Here are the same points, seen from different sides; a view may also be mirrored.
A view may leave some points out. In some views, one point has been moved. Which views, in the order they come, and which point in each? Write no view if no view has one.

-- scene 1 --
view 1:
  k654 [  7 -16 -74 -31  -8  -1 -31  32  73  41  54   9]
  k96 [ 18 -26 -70 -37  -2  -7 -35  51  92  36  39  -5]
  k359 [ -2 -31 -34 -32  -6  16 -24  29  73  35  44  21]
  k306 [ 24 -12 -55 -52  -3  10 -23  39  78  52  50   0]
  k252 [ 17 -15 -54 -55  -5  10 -14  41  72  44  55 -11]
  k712 [  7 -28 -44 -35  -9   7 -25  40  78  32  42   6]
  k588 [  8 -39 -55 -33  -1  10 -20  36  84  28  44   9]
  k90 [ 18 -20 -46 -25 -30   5 -43  39  80  31  40  16]
  k730 [ 20 -30 -67 -17 -17 -12 -16  52  70  26  60   3]
  k702 [  8 -24 -56 -42   0   8 -37  36  88  39  36   5]
view 2:
  k306 [ 16 -41  18  22   2  50  42  63  17   1 -53  12]
  k90 [ -9 -31  20  21  19  48  25  50  49  12 -55  30]
  k654 [  2 -29  10  18  12  28  49  63  26  20 -59  23]
  k252 [ 10 -40  20  28   4  45  43  72  16   1 -47  -1]
  k944 [-10 -19  17  29   2  28  36  61  17  12 -56   9]
  k96 [-10 -39  14  15 -14  32  47  55  34   1 -51  21]
  k359 [  0 -14  26  44   9  45  20  55  30  20 -67  12]
  k730 [-22 -33   1  33   4  39  45  83  34  15 -46  32]
view 3:
  k588 [ 22  22   6 -28   2  39 -27 -15  21   8  36   8]
  k654 [ 43  24 -11 -12 -10  43 -23   1  24  -3  29  -2]
  k712 [ 37  20  13 -21   4  43 -33 -17  28   6  28   9]
  k96 [ 41   6   9 -24 -11  52  -8   0  29   7  32  14]
  k252 [ 41  33   7  -8 -11  65 -39  -6  33  15  36  15]
  k702 [ 44  16   7 -25  -6  46 -26  -9  17  -2  30  21]
  k90 [ 47  -1   9 -21  10  31 -40  -6  36  -8  24   2]
  k730 [ 23  14   3 -16  -1  47 -15  -2  47  10  30 -19]
  k306 [ 42  27   8 -14 -17  60 -40   0  34   0  36  18]
  k359 [ 31  31  10 -23   9  33 -45 -26  20  -6  27   5]
view 4:
  k306 [ 30  11   9  34 -32 -30  72  97 -98  17  26   3]
  k712 [  26   25   20   19  -29  -45   74   84 -102   15   46   -7]
  k588 [  27   27   11   14  -27  -45   68   71 -108    8   43    0]
  k730 [ 49   3   8  15 -21 -43  73  73 -96  -3  45 -26]
  k359 [ 23  43  27  14 -38 -39  65  82 -96  15  48  -6]
  k252 [ 35  19   2  32 -28 -39  82  96 -95  21  22  -2]
  k702 [  22   14   23   22  -26  -44   63   84 -111   23   37    6]
  k90 [  30    9   46   17  -33  -43   72   91 -102    3   50  -10]
  k96 [  29   -7   12   23  -16  -48   69   81 -116   17   40   -1]
view 5:
  k90 [-23  18  30 -19  10  42 -42  -5 -57  44  29  10]
  k588 [-25  -2  22 -28  -2  30 -29  -6 -51  49   9  -4]
  k306 [ -6 -13  30 -22  -8  55 -38 -11 -72  39  -4   5]
  k712 [-21   8  24 -25   1  43 -34  -4 -58  42  13   3]
  k96 [-14 -11  17 -27   4  57 -33 -21 -52  35  10 -20]
  k944 [-21   4  12 -18 -13  47 -20  -1 -57  37  11  -1]
  k359 [-27  14  27 -26 -11  30 -33  -1 -60  50  18  16]
  k654 [-12   1  21 -15 -26  42 -37 -13 -58  29   7 -13]
  k702 [-14   0  13 -31  -5  46 -34 -22 -62  44  13   1]
view 6:
  k944 [ 64  10  29 -16  27   8  27  22 -52  48 -18   8]
  k96 [ 69   0  23 -24   6   0  35  16 -72  51   2   6]
  k730 [ 72  19  25 -39   5  -4  29   3 -62  55 -29  -9]
  k359 [ 59  14  26 -11  24  19  12  27 -40  39 -13 -19]
  k712 [ 59  12  26 -18  16  16  24  17 -54  44  -7  -9]
  k306 [ 59   6  19 -16   3   0  27   6 -36  42   5  11]
  k252 [ 60  11  22 -17  10   9  29  -5 -39  39  -2  17]
  k702 [ 62   0  19 -11  16   8  24  26 -56  46   4   1]
  k588 [ 77  11  26 -17  18  13  15  17 -58  41  -7 -10]
  k90 [ 43   8   9 -25   7   8  24  23 -57  57  -9 -25]
  k654 [ 66   7   8 -16  10  -5  22  20 -51  54 -22   7]
view 7:
  k702 [ -3   7   4  41  31 -26   0 -15  -5  20  37  -1]
  k588 [  0  18   4  25  22 -30  -4 -21   3  38  30   3]
  k306 [ -8   6  10  22  28 -15   2   2   2  14  36 -19]
  k252 [-15   9  14  16  15 -19  -7   0   2  11  31 -16]
  k730 [ -8  20 -14  12   8 -45  -1 -10  -2  43  46 -22]
  k654 [ -6  -3 -10  32  23 -35  -3 -10  -6  29  27 -24]
  k96 [-13   6   6  32  23 -41   8 -12 -10  24  53  -4]
  k944 [ -8  11 -11  28  13 -32  -4 -13  -7  18  22   0]
  k90 [  2  24 -17  47  32 -28 -14 -14   5  29  52 -20]
  k712 [ -2  21  -5  30  20 -24  -8 -17   4  23  37  -2]
Views with a point moved: view 5
  view 5 moved: k90
